D: 5 groups of rows, each row roughly a mix of its group's hidden directions; some rows fit no group
D (167 x 10)
[[-17   2   1  -5  26 -12 -10   0  -9  -8]
 [ -7  -4  11  22  -9  16  -1  -5  15  11]
 [-11   2 -15  -2  19  -5 -15  10  -3 -17]
 [ -1 -25  -5  13  -2 -23  -4  -6   0   2]
 [ -7  -9  -9  -4  19 -18 -14   9  -6 -12]
 [  5   7  -9 -19  -1 -19  -5  19  -9  -4]
 [ 19  -1   6   8 -23   2  11  -2   7  14]
 [  6   3  -6 -14   0  -6   2   0  15  29]
 [ 12   8   0 -13 -11  -1  -1 -13  25   5]
 [  9 -13   5 -12 -16   6   6  -4  -1  25]
 [ -2 -12 -12  17  -1 -21   4  -7   6 -14]
 [ 15  -9  -2 -23 -12  -5  -7 -10  14   4]
 [  6   7   2 -28  -9  -6   4 -12   7  12]
 [  1  17 -10  -9  -8  15 -10   3  19  12]
 [  7   1  -4 -13  -2  -5   2  -1  15  30]
 [ 19   1  -7  -6 -20   9   5  -8  18   6]
 [-15  11   0 -10  10 -16  -9   3 -18 -13]
 [  1 -14  -7 -18  -5   1  -2   5  11  25]
 [ -5   3   4   9  -6   1  -6  -9  14  30]
 [-16  27  -4  -4  12   4 -11  -2   5  -7]
 [ -6 -25  -2  11  -9 -13   6  13   3 -10]
 [-13  28   7  -4  -2  17   4  -1   2   6]
 [ 15 -17  -2  23   3  15  -1 -10   0   1]
 [  7   0 -10   9   8   4  -8 -14  14  25]
 [ 16 -13   2  10 -23   8   9   5   3  12]
 [ -9  12  -2   8  13  -1   1  -3 -13 -27]
 [ -5  -8 -23  -5  -3  -2 -10  20  -9  10]
 [-22   9   2  11   2  12 -15  -2  -3 -16]
 [ 19  -8  -4   1   6 -13  22  -8  -6  11]
 [  6 -16   6  26  12  -6   6   3   0  12]
 [ 12   8 -12 -16 -12 -12  -5  17  -1 -13]
 [ 11 -11   5   3  -6  -1   7   5 -17 -26]
 [ -5  -1  -5  -1   0  -3  -5  -4  17  31]
 [-19   3  -6  22   7   4   3  11 -16   2]
 [-14  21  12 -12  -5  11  -3   1  -1  15]
 [ -4  -9  -9  20  23 -11  -4   9  -3  -7]
 [  6   6  18  -1 -12  20  15 -10   8   6]
 [  3 -16  -3 -18  -9   4   1   3   6  25]
 [  6  -4  -7  14  -3  -3 -23  16 -15   7]
 [  2  25   4  -9   6  15  -2 -16   0  11]
 [ -5  -1 -18  -5  17 -19 -11   8  -8  -9]
 [ 15   5 -11 -14 -10 -13  -5  17  -1 -15]
 [-20  18   4 -10   2   8   8  -4   1 -19]
 [ 13   3  -2  -2 -20   8  17 -12  16  -3]
 [-16  12   6   9  17  -5   6  -4  -6  21]
 [-22  17   9 -17  -4  -3   0   2  -2  13]
 [-11  26  -3   2  12  -2  -9   1   2 -18]
 [ 17 -19  10   7 -13  -7   1  10  -5 -15]
 [-17 -12  11  12  -2  15  -1 -20   4   4]
 [ -9   7 -11  14  16 -18   9   2  -8  14]
 [ -4 -27   8  12  15  -8  -5  -7  -8   2]
 [ -3  17 -11  -9  -7  12  -6   6  16  19]
 [  9 -15   6  -5 -17   7   8  -6  -3  24]
 [  5  21  10  -5   1  18  -6 -15  -1  13]
 [  8 -12   7   8  -3   1   7   1 -18 -26]
 [  4   5  17   1 -12  20  14 -12  11   9]
 [ -9  -5 -16  12  20 -10 -10  12   0 -11]
 [-14   2  -8  -5  16  -8 -17  13 -15  -9]
 [-14  -7   0  13  15   2  -5  17 -20  -4]
 [ 18   3   0 -22 -15   0  16  -3  -8   1]
 [ 18   0 -13  -7 -12 -14  -1  11   6 -18]
 [-11  12 -15  -7  20  -7  -1  -7   7 -17]
 [ 12 -15   7 -16 -17   8   0   8   7  16]
 [-23   7   5  10  18   0  11 -11   0  -9]
 [ -7  -5  24  11   9  -6  -3  -2 -13  18]
 [-11  -5  -7  25  12   8  -8  14  -5  -9]
 [-24   8  -7   7  19   0 -15   6   3  -2]
 [ 19  -2   4   6 -24   6  11  -1   6  13]
 [ 15  -4  16  -3  -6  16  11 -13  12  13]
 [  7 -10  -2 -23   6   8 -18  16  -3   0]
 [  8 -11   3  -7 -12   1   0   0  13  29]
 [-10   2 -11  14  10  -1   9  -5  -2 -27]
 [ 13  -2  18  -3 -17  14  11  -9  -2  13]
 [ 12 -12  11  24   1  -3   8   0   6  16]
 [  1  19 -14   9   7   9  16   0   5 -18]
 [ -3   8  20  -3  -1  19  13 -14  13   1]
 [  4 -10 -14   9  16 -11 -10  -9  12  17]
 [  2  -5 -18  -6   8 -18 -12  14 -14  -9]
 [  9 -24   8  -1 -18   7   1   3   5  16]
 [ -4   6   7  16 -26  17   0   7  -3   3]
 [-17   4  -5  28   9   0  11   2  -3  -1]
 [ 13   5 -14 -10  -7 -13  -3  15  -1 -21]
 [ 12  -1  19   0 -16  10  12 -12   3  14]
 [-12   1  13  18  -7  18   3  -7  16   5]
 [  3  17   3  14  -8   0  11 -21  13  -9]
 [ 14  -7  -1 -21 -19   4 -10  10   1  -9]
 [ 23  -6   5 -11  17  -7 -11  -1 -11   9]
 [-10  13  -8 -26  -2   3  -9   0  -5 -15]
 [-12  11  -8  -3  17  -7 -11   9   5 -21]
 [ 15  23 -17   0   0  -6   8  14   3  -3]
 [-12  -7  -1  21   8   1   1  12 -22  -5]
 [  5  20   6 -10   2  28   2   5  -2   2]
 [-18   7 -20  10  -1  13 -12   7  -9   5]
 [  4   6 -19  16   4  -4  12  -1   5 -22]
 [  1  14 -10  15  -2  17  -1   6  23   4]
 [-22   3  -9  19  12   2 -14   8  -3  -4]
 [ -4  10 -18  -5   4   5  -7  -8   2 -27]
 [-11  -7   4  11  13   0  -5  14 -24  -8]
 [ 16   1  -1  -8 -26  15  10  -2   2   2]
 [ 13   1  21  -3 -16   6  12 -12  -1  14]
 [  0  17   0 -10 -17  10  -1   3   4  23]
 [ 10  -7   7  10 -15  -1   3   5   1  29]
 [ 22  -9  -2 -12  -8 -10  13   5   5  16]
 [ 15  -3  13   6 -17  -1   7  -2   2  24]
 [  0  -3  27  17  16  -3  -3  -5  -7   4]
 [-23  11  -1  -1   2  13  10  -6  16 -13]
 [ -5  16  15 -19  -7  -5   6 -20   2  -3]
 [ 12  -6  -6  26  -9  14   0   3   7 -12]
 [ 16 -17   6   3 -14   1   9  -3   4  21]
 [  2   8  -3  13  -4  -2  20 -15  22   2]
 [ 14  -1 -12 -11 -15  11  -6   0  21   9]
 [  6  -4  -5 -22  -7  -2  -2   8  13  22]
 [ -1  -7   5   3  16   6 -20  17  -8 -14]
 [  8   2  18   1  -6  17  13 -14  12  12]
 [-14   4   0  -3  18  -2 -17  11  -8 -19]
 [-11  -6  12 -14 -19  18  -9  -8   4   5]
 [ -3  -9   7  13  16   3 -12  14 -13 -17]
 [  9 -11 -19  19  -6  -7   4  18  -4   4]
 [  7 -15   2 -13 -13   5   3   0   5  26]
 [ 12   4 -23   9  -5  -1   6   5   3 -23]
 [  6 -14 -13   2  20 -18  -7  -5   7  10]
 [  1 -15 -19  15  14  -4  -6  17   2   4]
 [-21  19  -1  -1   9   2 -20   0   8  -4]
 [ 13  -8  -6 -22 -12  -6   0 -14  15   6]
 [ 14  -8  11  10 -15   2  10  -1   1  24]
 [ 13  -6   3 -32  -7  -3  -7  -1  -4   5]
 [ 12   5 -13  15  18 -16  10   6  -2  -9]
 [ -5  -8  -1  27  12   7  -1  14  -5 -12]
 [-18   6   2  -4  23  -6 -13  -2  -3 -15]
 [ 15 -10  -6  25   8  10   6  -8   4 -10]
 [ -7  -7   1  20  21   6   2  17  -4  -9]
 [  8  -6  -9   8   6 -11   8   0   8 -29]
 [ 12 -22  12  10   3 -10   8  -1  -8 -16]
 [ -9 -26  13   8  12   1  -6 -11  -7  -3]
 [ 17   1   9 -25  -3   2 -15  -1  11  -4]
 [ -7  13   2  18   9   1  -1  -2  -8 -27]
 [-14   9  17   4  18  -8  -3 -11  -3 -16]
 [ -7   1  10  24  14  -6  -5  -3   2 -20]
 [ 10   1 -13  20  17 -15   9   3  -1  -9]
 [ 10  27 -13  -8  -9  -3   8  12   7  -2]
 [ 12 -10   2 -23 -17   5  -1  16   4   1]
 [  4   0   3   4 -28  16  14  -1   7   6]
 [  2  26   5  -9   9  14  -3 -14  -2   7]
 [ -9 -17  -4  13 -19  -3  10  14   6 -10]
 [ 16 -25   4   1 -12  -1  11   0  -2  14]
 [ 20  -8   5   4 -24   7   2   6  -7  13]
 [-21   7   0   6   5  15  -4  -8 -16 -16]
 [-12   8  26  -7  12   0  -1 -17  -3  -3]
 [-14 -19   4   4 -14  -6   8  11   5 -18]
 [  0 -14 -11  14  14 -14  -6  -7  13  14]
 [  3 -10  -8  -1  25 -17  -5 -10   9   8]
 [ 24 -13  -2  -8  -4 -11  18   4  -1   9]
 [ 16   1  -4 -15   3  -9  12  -1   9  24]
 [ 17 -18   9   6 -15  -2   6   7 -11 -15]
 [ 20   1   5   6 -23   3  13  -3   6  11]
 [ -9  10   0  13 -11 -12  18 -20   0   6]
 [-11   7 -10  14  16 -18  10  -1  -6  14]
 [  6 -12  13  25  10  -8   5   2  -5  13]
 [-14  -8  13  14  11  13   4 -17   1  13]
 [-17   1   6  -1  22  -5 -12   3 -15 -11]
 [ -7   2  20  -1 -20  10  15   4  -3 -13]
 [-12   9   2  25   2  -8  18 -11   2  -2]
 [ 12 -10 -15  14 -16   4   5  11   9  14]
 [  7  14   3   4  -5  -2  16 -17  23   0]
 [ 19   0   3   9 -23   4  12  -3  10   9]
 [-17  25  -7  -8  12   2  -9   1   1 -11]
 [  5  11   6   3 -21  18  13  -9   6  12]]
one row of each group, then the others: which group is each in?
[ 15  -3  17 -15  -1 -15  14 -14   4  -3] -> U
[  1  -4  18 -19  -8   8 -13   2  -3  19] -> C
[-11   6  -9  -2  19  -8 -11  10   4 -22] -> Q
[  9  -7  18   8 -10  -1   5  -1  -7  26] -> P
[ -6   2  -6  -6  28 -14 -14   2  -6  -8] -> N

[ 10 -13   0 -20   2   6 -19  15  -9  -3] -> U
[-14 -22  11   7  -4  13  -7 -17  -2   2] -> C
[-20   7  -6  -4  24  -7  -1  -6   8 -12] -> N
[  8 -24   9   9 -16   5   2  -3   0  16] -> Q
[  8  19  10 -22   2  12  -4  -5 -13  -3] -> N
[-17  12   0 -12  15   0  11 -11  11 -14] -> N
[ -4  16  -1 -27 -14   1   2 -10   1  -8] -> P
[  1  12  -9 -10  12  -9   4  -5  13  24] -> Q
[ -4  16  19 -17 -11   1   4 -18   0  -4] -> P
[  1 -11  -7 -27  -7   8   1  10   6  14] -> Q
